Every row has a hidden score. How much higher is the second row's score than the first row's in each pair? 15 means about the same, 30 much higher and 0 much lower. The score is a weighted sum of the row's numbers plus the product of two more (or one squared), each taken from its middle value.
0.46;0.01;1.74;1.26;0.46;-0.17;-0.37;-0.08;-1.68;0.54
-0.82;-1.45;0.42;0.62;-1.34;-0.99;0.91;-2.43;1.15;0.96 ~ 8
0.36;-0.43;-0.50;1.63;-1.19;-1.00;-0.86;-0.35;-0.67;-0.45
-1.75;0.13;0.09;-1.06;0.92;0.66;-0.69;-0.36;1.14;0.71 ~ 14
-1.92;0.24;1.08;0.96;0.44;-0.63;1.18;-2.33;0.77;2.12
-0.10;0.18;0.61;2.13;0.60;-0.42;1.18;-0.65;-1.51;0.75 ~ 21
1.13;0.10;-0.35;0.02;-0.73;0.21;-0.05;0.60;0.72;-0.23
0.72;0.89;0.65;0.61;0.29;0.11;-0.33;0.53;-1.73;-0.56 ~ 11
0.61;-0.53;-0.16;0.01;0.64;0.09;-0.17;0.36;-0.78;0.23
-0.58;0.43;0.19;-0.83;0.52;0.11;1.92;-0.98;-0.15;0.45 ~ 19
0.10;-1.43;-1.81;-1.29;-2.82;-1.44;-0.90;0.14;1.64;-1.50
0.56;-0.21;-0.74;-0.79;-0.35;-0.76;0.01;0.63;0.73;-0.17 ~ 11
-0.14;-0.15;0.00;0.15;-0.43;0.49;-0.42;-0.08;0.31;0.65
-0.89;0.73;1.18;0.95;1.04;0.06;2.57;-0.31;-0.62;1.17 ~ 12
-0.22;0.12;1.16;2.14;1.79;0.19;0.43;-2.67;-0.99;1.75
0.89;-0.49;-1.94;-1.49;-1.13;-0.98;-1.45;2.10;1.08;-2.26 ~ 11
0.54;0.29;0.63;0.67;1.00;-0.15;-0.16;1.15;-1.38;-1.26
-0.81;-0.09;2.02;0.93;0.84;0.33;0.08;-2.09;-1.36;3.43 ~ 15
0.62;1.16;0.02;-0.82;0.59;-0.16;0.29;1.08;1.03;-1.62
-0.01;0.52;0.62;-0.11;0.72;0.53;0.25;-1.32;0.27;1.60 ~ 15
0.03;-0.36;-0.08;1.84;-0.89;-0.76;1.35;-1.08;0.35;0.88
-0.45;0.30;0.87;0.30;1.23;0.37;-0.97;-0.55;-0.65;0.61 ~ 21
0.42;-0.28;0.32;1.17;0.16;-0.42;-0.53;-0.06;-1.30;-0.70
1.07;-0.68;-0.24;-0.50;0.37;0.56;-1.39;0.00;0.21;-1.24 ~ 20
-0.07;0.09;0.39;-0.36;0.06;-0.86;-0.20;-0.54;0.02;0.45
0.99;0.25;-1.94;-0.38;-1.42;-0.43;0.39;1.65;2.22;-1.92 ~ 21
0.95;-0.27;0.09;-0.07;-0.71;0.18;0.93;0.78;-0.69;-0.81
1.35;-0.01;0.57;0.55;-0.66;0.62;-0.50;-0.48;-0.60;0.15 ~ 19
-0.51;0.54;-0.86;-1.13;0.08;0.88;-1.16;0.29;1.00;-0.55
1.03;-0.96;-1.71;0.97;-1.20;-1.49;0.58;0.94;1.12;-1.14 ~ 9
-0.62;0.16;-1.01;0.45;0.10;0.56;2.35;1.75;0.77;-0.47
-1.59;0.66;0.84;-0.33;0.63;-0.69;0.00;-1.06;-0.70;0.08 ~ 22
0.19;0.43;0.81;-0.51;0.49;-0.55;-0.69;0.24;-0.80;0.76
-1.96;-0.67;-0.91;0.02;-2.08;-1.84;1.48;-1.14;-0.96;0.15 ~ 23
-1.09;-1.73;-1.04;-0.73;-2.51;-1.54;0.61;-0.46;-1.19;0.90
-1.74;0.45;0.32;-0.40;1.31;-0.89;0.70;-1.75;1.61;0.63 ~ 19
-0.14;0.14;0.76;0.12;0.78;-0.38;-0.09;0.24;0.74;0.49
1.00;0.45;-1.02;0.25;-1.19;-0.16;-0.76;0.39;0.64;0.56 ~ 23
-0.54;0.91;-0.65;-1.07;-0.29;0.82;-1.04;1.10;0.23;-1.13
-0.45;0.46;-0.12;-0.67;-0.63;0.88;-0.02;0.14;0.08;0.91 ~ 14
0.57;-1.07;-0.33;-0.37;1.06;-1.06;0.05;0.15;0.65;-0.45
0.33;-1.43;0.32;0.94;0.25;-0.33;0.83;-0.22;-1.12;-0.21 ~ 15
0.65;-0.19;-2.11;1.05;-0.98;-1.53;-0.62;1.17;0.94;-1.45
0.16;0.44;-0.53;0.42;0.18;0.35;-0.09;0.78;0.12;-0.26 ~ 11
0.43;0.53;1.29;-0.79;3.31;1.42;-0.58;-0.18;-0.42;-0.39
-1.34;0.28;-0.03;-0.18;-0.27;1.04;-1.44;-0.83;0.03;0.17 ~ 13
-0.70;0.65;1.17;1.30;3.52;2.60;-0.29;0.62;0.01;-0.02
0.42;-0.69;-1.06;1.52;-0.27;-1.56;-0.13;0.48;0.57;-0.43 ~ 12
1.95;-0.56;1.40;3.14;0.27;0.54;1.64;-0.96;-3.29;0.86
0.40;0.46;0.33;0.86;-0.27;-1.07;1.10;-0.72;-1.32;1.64 ~ 15
0.19;0.56;-0.20;-0.05;0.64;0.21;-0.46;0.45;-0.44;-0.14
0.75;-0.49;0.18;0.29;-0.12;-0.69;0.36;-0.66;-0.10;0.72 ~ 14
-0.52;0.53;0.75;-0.36;1.13;-1.32;-0.11;-1.24;-0.27;0.09
1.30;-0.20;-2.17;-1.01;-1.82;-1.31;-0.32;0.50;0.77;-0.39 ~ 18
0.58;-1.10;-2.10;-0.91;-1.80;-1.49;0.38;0.75;0.12;0.83
1.06;-0.69;0.48;-0.02;-0.33;0.72;-0.22;0.43;-0.33;-0.36 ~ 20
0.62;1.09;0.77;1.08;-0.19;-0.56;-0.26;0.83;-1.66;-0.54
0.10;0.91;-0.29;1.77;1.34;1.64;-0.10;1.05;-0.42;1.37 ~ 16
0.61;-0.02;0.08;-0.62;-0.36;0.18;0.57;-0.47;-0.46;0.28
0.78;0.37;0.26;0.99;0.27;-0.09;-0.25;0.17;-0.74;0.29 ~ 14
0.68;0.78;0.47;1.78;0.07;0.24;0.31;-0.47;-1.04;-0.21
-1.04;0.17;-0.10;-1.95;0.52;-0.39;-1.17;-0.60;0.36;-1.38 ~ 14
0.08;0.12;1.54;-0.76;0.53;0.74;-1.32;-0.64;0.21;1.04
-0.42;-0.89;-0.57;0.46;-0.16;0.03;-0.26;0.45;0.66;0.10 ~ 10
1.32;0.36;0.21;0.41;-1.14;-0.68;-0.82;1.11;-0.58;-0.51
0.51;0.05;-1.43;0.90;-0.84;1.13;0.34;1.00;1.02;-0.31 ~ 16
1.29;-0.70;-1.43;0.17;-0.52;0.27;-0.07;2.89;0.28;-1.76
0.87;-0.52;0.02;-0.36;-0.64;-0.69;0.22;0.94;-0.30;-1.40 ~ 16
-0.39;-1.57;0.20;0.78;-1.88;-0.63;0.84;-1.32;-1.09;0.89
0.77;1.30;0.63;0.55;0.30;-0.37;-0.27;-0.03;0.15;-1.01 ~ 24
-1.00;-0.39;0.45;-0.30;0.96;-0.30;-1.16;-1.45;0.65;-0.19
-0.08;-0.16;1.21;0.37;-0.14;0.07;0.01;-0.33;-1.35;0.57 ~ 7
-1.05;0.50;0.58;2.64;1.03;-0.93;0.62;-1.12;-0.24;0.81
0.12;1.05;0.56;0.69;1.02;-0.92;0.98;-1.82;-1.22;1.35 ~ 20
1.45;-1.01;-1.48;-1.15;-1.59;-0.81;0.22;1.62;0.14;0.06
-0.36;-0.61;-1.20;-0.45;0.38;-0.58;-0.80;0.82;1.48;-1.60 ~ 24
0.51;0.29;2.37;1.40;1.75;-0.25;0.20;-0.33;-1.94;0.10
0.08;-0.41;-0.43;-1.78;0.58;-0.42;-1.89;-0.22;0.67;-1.52 ~ 23
-0.23;0.57;0.43;0.06;1.27;0.55;0.13;-1.05;0.09;1.00
1.23;-1.04;-0.89;-0.66;-1.16;0.26;-0.43;1.78;-0.29;-1.01 ~ 10
-0.75;-0.40;0.55;1.45;0.05;-1.20;0.85;-2.04;-1.15;1.66
1.19;0.50;-0.60;-0.28;0.14;-0.85;0.11;1.76;1.20;-1.00 ~ 14
-0.76;-0.44;0.38;0.18;0.76;0.75;-0.78;-0.96;0.65;0.92
0.70;-0.24;0.02;0.44;0.02;-0.33;1.22;-1.02;1.00;-0.01 ~ 15
-0.55;0.94;1.42;0.69;1.21;1.05;0.56;-1.65;-1.00;2.00
-0.16;0.50;-0.04;-1.01;-0.19;0.63;-0.38;-1.18;0.55;0.36 ~ 19
-1.29;-0.12;-1.38;-1.10;-2.14;-0.04;0.27;1.27;0.68;0.00
-0.23;-0.79;-0.03;1.12;0.09;-0.29;0.25;0.87;-0.22;-0.17 ~ 14
-1.76;1.44;-0.01;0.69;-0.39;-0.30;0.90;-0.79;0.79;-0.02
0.41;-0.27;0.79;0.59;0.78;1.08;-1.80;2.01;-0.33;-1.93 ~ 9
-1.23;-0.12;-0.08;1.22;0.45;-1.73;0.32;-0.49;0.52;1.23
0.74;0.53;1.10;0.43;0.74;0.13;-1.08;-0.25;-2.03;-0.65 ~ 17
1.14;-0.44;-1.28;0.99;-0.04;0.45;-0.38;0.40;-0.34;-0.66
-0.64;0.68;0.10;-0.47;1.33;0.70;-0.19;-0.77;0.39;0.04 ~ 18
0.18;-0.86;-1.15;-1.74;0.07;0.26;-0.03;-1.43;0.86;-0.85
0.27;-0.14;1.11;0.80;-0.47;0.18;1.10;-0.56;-1.88;0.89 ~ 3
0.35;0.24;0.04;0.06;1.16;0.21;0.81;0.00;-1.97;0.82
0.16;0.72;0.43;-0.02;1.39;-0.28;-0.30;-0.24;1.12;-0.92 ~ 21
-0.81;0.20;-1.05;-1.36;-0.60;-0.28;-1.89;0.64;1.33;-1.68
-0.55;-0.03;-1.36;-1.57;-1.03;0.66;-1.11;0.35;2.15;-0.48 ~ 14
0.61;-0.25;0.43;0.29;0.19;0.85;0.90;-0.04;-0.03;0.73
-0.09;-0.65;-0.72;0.23;-1.82;-2.23;0.75;-0.15;1.48;0.45 ~ 15
0.60;0.65;1.58;1.79;0.18;0.24;0.84;-1.54;-2.67;0.44
0.37;-0.18;-1.30;-1.77;-1.28;-1.74;-0.21;-1.08;0.46;-0.71 ~ 13
-2.07;-0.14;-1.96;-0.90;-0.64;-1.04;-0.08;0.55;1.39;-0.18
0.56;-0.29;-1.25;-0.76;0.00;0.40;-0.44;0.29;0.10;-0.75 ~ 19
-1.18;-0.15;-0.76;-0.46;0.23;-0.69;0.05;-1.33;2.22;0.43
0.13;-0.70;0.82;0.07;0.08;0.69;-0.85;0.80;-0.58;0.12 ~ 15
-1.77;0.12;-0.42;0.07;0.55;1.13;-0.62;0.93;1.49;0.94
-1.07;0.00;-0.05;-0.05;-0.05;-0.81;1.32;-2.02;0.17;0.63 ~ 25
-1.50;-0.78;1.36;1.23;-2.22;-2.39;2.08;-3.55;-3.11;3.07
-1.17;0.27;0.19;-0.01;-0.06;0.16;0.03;-1.61;1.22;0.49 ~ 18
0.62;0.31;0.88;0.86;-0.21;-0.31;1.09;-1.46;0.13;1.15
1.11;-1.87;-2.93;-2.08;-2.38;-0.38;-2.34;2.27;2.23;-1.64 ~ 12
-0.04;-0.41;-0.15;-1.16;1.02;1.53;-1.30;1.88;0.90;-1.41
0.36;0.71;-0.51;-0.59;0.25;-0.11;-0.23;1.17;0.53;-0.35 ~ 9
-0.93;0.11;0.34;0.63;1.04;0.14;0.66;-1.83;0.15;1.83
0.15;-0.57;-0.94;-1.17;-0.81;-0.15;-0.82;1.50;0.70;-0.64 ~ 14
2.02;-0.58;-1.35;0.51;-0.99;-1.22;-0.22;1.07;1.95;-1.90
2.83;-0.15;-0.34;-0.16;-1.10;0.29;0.63;0.77;-0.70;-0.65 ~ 13
-0.53;0.12;-0.01;-0.11;0.94;0.39;1.34;-0.88;-0.01;0.46
-1.26;0.45;-1.62;-1.73;-0.70;-0.45;-0.51;-0.15;1.45;-0.62 ~ 17
-0.53;0.71;2.10;2.01;-0.31;0.30;0.63;-1.79;-2.05;2.30
-0.29;0.10;-1.51;-1.17;0.31;-0.04;-0.44;-0.09;0.96;-0.77 ~ 20
0.86;0.50;1.82;1.67;0.79;0.30;0.24;-0.37;-1.08;0.55
-2.18;-0.55;-0.49;-1.19;0.74;0.44;0.35;0.58;0.77;0.25 ~ 19
-0.27;0.03;1.30;1.71;1.17;0.07;0.15;-1.81;-0.03;1.84
-1.64;0.44;0.87;0.65;2.04;0.08;0.11;-0.57;0.04;0.37 ~ 21
-0.03;0.61;-0.54;1.62;0.04;0.35;2.81;0.53;-0.27;-0.08
1.35;0.99;-1.19;0.06;-1.14;1.10;-0.11;0.78;-0.04;-1.18 ~ 26
-0.45;0.38;0.28;0.61;0.83;-1.13;0.97;-1.47;-0.18;1.16
-0.03;0.14;1.80;-0.52;1.22;0.34;-0.63;-0.22;-0.60;1.11 ~ 12
0.10;0.22;-1.25;0.38;-1.02;-0.76;0.53;0.13;1.93;-0.97
-0.66;0.51;0.79;-0.25;0.69;0.76;-0.34;-0.39;-0.73;0.87 ~ 12
0.25;-0.55;-1.57;-1.76;-1.22;0.90;-1.91;1.74;1.33;-1.43
0.19;-0.28;-1.96;-0.65;-1.14;0.03;-1.33;1.21;0.16;-1.83 ~ 16
0.41;-0.59;-1.04;-0.45;-1.05;0.87;-0.83;0.79;-0.22;-0.53
-1.18;-1.73;-1.35;-1.06;-2.97;-0.77;-0.40;0.40;-0.42;1.35 ~ 9
0.52;0.02;1.42;0.92;0.99;0.17;0.11;-0.64;-1.22;0.62
0.21;-1.04;1.12;0.14;-0.54;0.34;0.23;0.15;-0.49;0.68 ~ 12
0.52;1.40;0.66;0.74;0.39;-0.02;-0.60;-0.09;0.36;1.48
1.27;-0.93;1.16;-1.31;0.87;-0.51;-2.25;-0.36;0.48;-2.04 ~ 17
-0.52;-0.62;1.54;1.61;1.03;-0.69;0.23;-1.56;-1.58;2.48
0.49;0.91;1.18;0.12;2.03;2.34;-1.56;0.72;-0.63;-0.99 ~ 25
-0.07;0.13;-0.25;-0.65;-0.09;0.11;-0.64;-0.18;1.24;0.28
1.23;0.49;0.52;0.75;-0.02;1.14;0.91;-0.03;-0.85;0.14 ~ 17
-0.95;-0.72;0.35;-0.12;-0.17;1.03;-0.60;1.00;0.53;1.57
0.51;-0.55;0.76;-1.52;0.10;-0.74;-1.20;-1.82;0.36;0.09 ~ 28
0.81;-0.83;0.49;0.33;-0.41;-0.04;-0.39;1.16;-0.10;0.14
-1.30;0.31;0.74;-0.18;0.41;0.43;-0.38;-0.32;-0.07;1.60 ~ 18
-0.88;0.36;-0.46;-0.46;-0.87;1.05;-1.15;1.07;0.51;-0.67
0.60;1.17;-0.39;-0.89;0.55;1.46;-0.66;0.72;-0.07;-0.47 ~ 17
0.35;-0.09;1.04;1.18;0.55;1.00;-0.47;1.30;-1.37;0.14
-1.09;-0.40;0.59;0.73;-1.13;0.68;0.17;-0.88;-0.12;1.91 ~ 12
-0.44;0.46;-0.21;-0.30;-1.33;0.63;0.70;-0.74;-0.11;1.35
0.98;0.06;-0.24;-0.30;1.63;1.64;-2.18;1.52;0.46;-1.92 ~ 19
-1.30;0.81;-0.35;-1.76;0.54;0.44;-0.09;-1.15;0.91;1.33
-0.46;0.33;0.32;-0.78;0.53;0.07;0.80;-0.64;0.16;0.71 ~ 12
-0.87;0.10;0.70;-0.41;-0.27;0.69;0.26;-0.88;0.04;1.22
-0.65;0.59;1.04;-0.16;1.63;1.19;0.36;-1.80;-0.11;1.06 ~ 20
0.87;-0.06;-0.07;0.96;-0.47;-0.47;-0.47;0.45;-0.96;-0.30
0.30;0.71;0.48;0.72;0.94;0.16;-0.48;0.35;-1.02;0.56 ~ 14
0.71;-0.22;-0.35;-1.10;-0.36;0.52;0.47;1.09;0.49;-0.66
-0.60;-0.09;-0.86;-1.09;-0.17;0.09;-1.27;-0.11;0.94;-0.76 ~ 21
-0.08;-0.31;-0.04;-0.97;-0.28;0.31;0.38;0.95;-0.65;-0.37
-0.50;-0.05;1.36;1.52;1.30;0.72;0.36;0.26;-1.28;0.22 ~ 15
-1.46;0.67;-0.98;-0.69;0.56;0.97;-0.73;-0.73;1.23;-0.99
-0.10;0.99;-0.04;0.88;0.87;-0.81;0.59;-0.49;0.33;-0.36 ~ 12
-1.39;-0.30;-0.29;-0.65;0.49;0.56;-0.62;-0.38;0.51;0.33
-0.37;-0.20;0.43;0.92;0.02;0.24;0.30;-0.52;-1.02;0.67 ~ 11
0.15;0.76;-0.07;-1.14;-0.29;0.93;-0.39;2.10;0.50;0.20
2.23;-0.12;0.40;0.90;-0.36;-0.25;-0.15;-0.05;-0.57;-0.01 ~ 23
-0.68;0.19;0.62;-0.30;-0.74;0.96;-0.03;-0.28;-0.42;1.73
0.51;-0.05;-0.40;-1.24;-0.43;-0.45;-0.47;0.18;1.80;-0.36 ~ 18
1.39;-1.10;-0.06;-0.54;-0.89;0.49;-0.37;0.99;0.62;-1.29
-0.25;0.47;0.72;-0.18;0.56;0.12;1.21;-1.67;-0.29;1.91 ~ 15
0.00;-0.76;-0.60;0.16;-0.55;-1.67;0.04;0.77;-0.65;0.11
-0.82;-0.48;0.75;0.15;1.18;-0.63;0.20;0.16;-1.47;-0.07 ~ 21
0.93;-0.30;-0.30;-0.26;-0.70;-0.07;-0.60;0.48;-0.43;-0.10
0.24;-0.15;0.30;-1.02;-0.47;0.51;-0.72;0.46;0.67;-0.33 ~ 16
-1.29;-0.51;-0.84;-0.75;-0.97;-0.90;-0.27;0.89;0.49;0.42
-0.12;-0.21;1.51;1.17;0.74;0.79;0.61;0.11;-1.39;0.83 ~ 17
-0.06;0.48;1.20;0.39;2.28;1.52;0.83;0.89;-0.61;-0.40
-0.40;-0.31;0.53;0.29;0.50;-0.03;0.39;-0.49;-0.53;0.24 ~ 15
1.43;-0.37;0.61;0.93;0.48;0.85;-0.35;0.28;-1.08;-0.12
-0.11;0.21;-1.28;1.05;0.27;0.98;0.89;1.56;1.67;-0.64 ~ 8
0.51;-0.58;1.40;-0.15;0.26;-1.61;1.15;-1.47;0.18;0.86
-0.60;-0.02;1.61;0.95;0.34;0.55;-0.41;-0.37;-1.44;-0.28 ~ 19
-1.09;0.35;0.18;-1.67;0.63;1.10;-0.54;-0.14;-0.16;0.25
-0.14;-0.35;1.39;0.28;1.13;-0.16;-0.89;-0.57;0.16;1.40 ~ 8
-0.62;1.41;1.16;-0.09;3.25;2.46;-1.43;0.74;-0.31;-0.86
-0.88;0.53;-0.78;-1.00;-0.41;0.10;-0.33;-0.38;0.43;0.52 ~ 11
1.70;-0.33;-1.24;-1.23;-0.15;0.71;-0.08;1.20;0.98;-1.75
0.02;0.82;-0.63;-1.05;0.49;-0.66;-0.21;1.39;-0.69;-1.24 ~ 1
-1.23;-0.66;0.64;0.09;0.69;0.48;-0.60;-0.45;0.68;0.70
1.32;0.87;0.42;1.25;0.06;-0.57;0.80;-0.02;-1.76;1.09 ~ 17
0.37;0.27;0.32;-0.98;0.98;1.42;-0.09;1.96;-0.46;-1.29
-1.31;-0.51;0.79;2.16;1.45;-1.46;0.99;-1.94;0.16;0.63 ~ 11
0.16;-0.18;-0.06;-0.14;-0.92;0.80;-0.14;1.15;-0.07;-1.05
-1.44;1.39;-0.86;0.02;-0.02;-1.48;-1.42;-0.95;2.03;0.85 ~ 23
0.48;0.20;-0.82;0.44;-0.51;0.77;0.53;0.76;0.42;-0.10
-0.94;0.51;-1.14;-1.87;0.46;-0.16;-0.22;1.06;3.02;-0.98 ~ 16
-0.86;-0.32;-1.83;-1.76;-1.69;-0.57;-1.01;-0.19;2.45;-1.12
0.49;-0.25;0.38;1.45;-0.81;-0.16;0.20;0.39;-0.66;-0.28 ~ 9
0.35;-0.35;0.01;-0.19;0.68;0.25;1.03;-0.78;-0.62;-0.05
0.27;-1.44;0.36;0.42;-0.20;-0.17;-1.46;0.65;0.01;0.35 ~ 8
0.59;1.24;1.04;1.23;0.70;-0.48;-0.11;-0.24;-0.98;-0.51
1.37;-1.32;-0.62;-0.09;-1.15;0.23;-0.05;1.77;-0.38;-0.98 ~ 8
0.80;-0.82;-0.42;0.34;-2.11;-1.19;0.52;0.44;-0.88;1.04
0.48;0.65;-0.26;1.10;0.46;1.27;-0.99;0.94;-0.65;-0.39 ~ 23
-2.30;0.75;0.17;-0.59;1.04;0.84;-0.38;-0.11;1.43;1.36
-0.16;0.66;0.20;0.65;-0.37;0.46;-0.74;-0.06;-0.68;-0.17 ~ 21
0.26;-0.23;0.89;0.80;-0.02;0.59;-0.42;-0.24;-1.27;-0.62
-0.59;0.52;1.07;-0.36;1.00;0.23;-0.25;-1.71;0.55;0.67 ~ 16
-1.02;0.03;-1.61;-1.62;-1.60;-0.31;-0.57;0.41;1.41;-0.02
-1.24;0.70;-0.48;-1.11;0.23;-0.51;0.21;-0.28;0.82;-0.17 ~ 16
-0.21;0.11;0.44;-1.70;0.88;0.28;-1.68;0.17;1.22;-0.54
-2.30;0.41;0.43;0.87;1.09;1.79;-0.15;1.29;0.42;0.52 ~ 7
0.89;0.73;0.75;0.38;-0.44;-0.24;1.29;0.41;-0.46;-0.84
-1.19;0.11;0.25;-1.41;0.26;0.61;-0.99;-1.88;0.70;0.66 ~ 21
0.64;-0.73;1.10;1.49;-0.67;-1.81;1.99;-1.85;-1.90;1.56
0.30;-0.09;0.09;-0.70;-0.15;-0.52;0.70;1.09;-0.97;-0.57 ~ 10
-0.36;-0.39;1.45;-0.83;-0.20;1.03;-1.24;-0.30;-1.60;0.99
1.15;0.51;0.42;-0.53;0.96;0.29;0.09;-0.02;-1.43;-0.05 ~ 12
-0.64;0.02;-0.83;-0.60;0.33;0.11;-0.76;0.11;0.22;-0.71
-0.67;-0.11;1.38;0.20;0.62;-0.22;-0.23;-1.12;-1.49;0.90 ~ 12
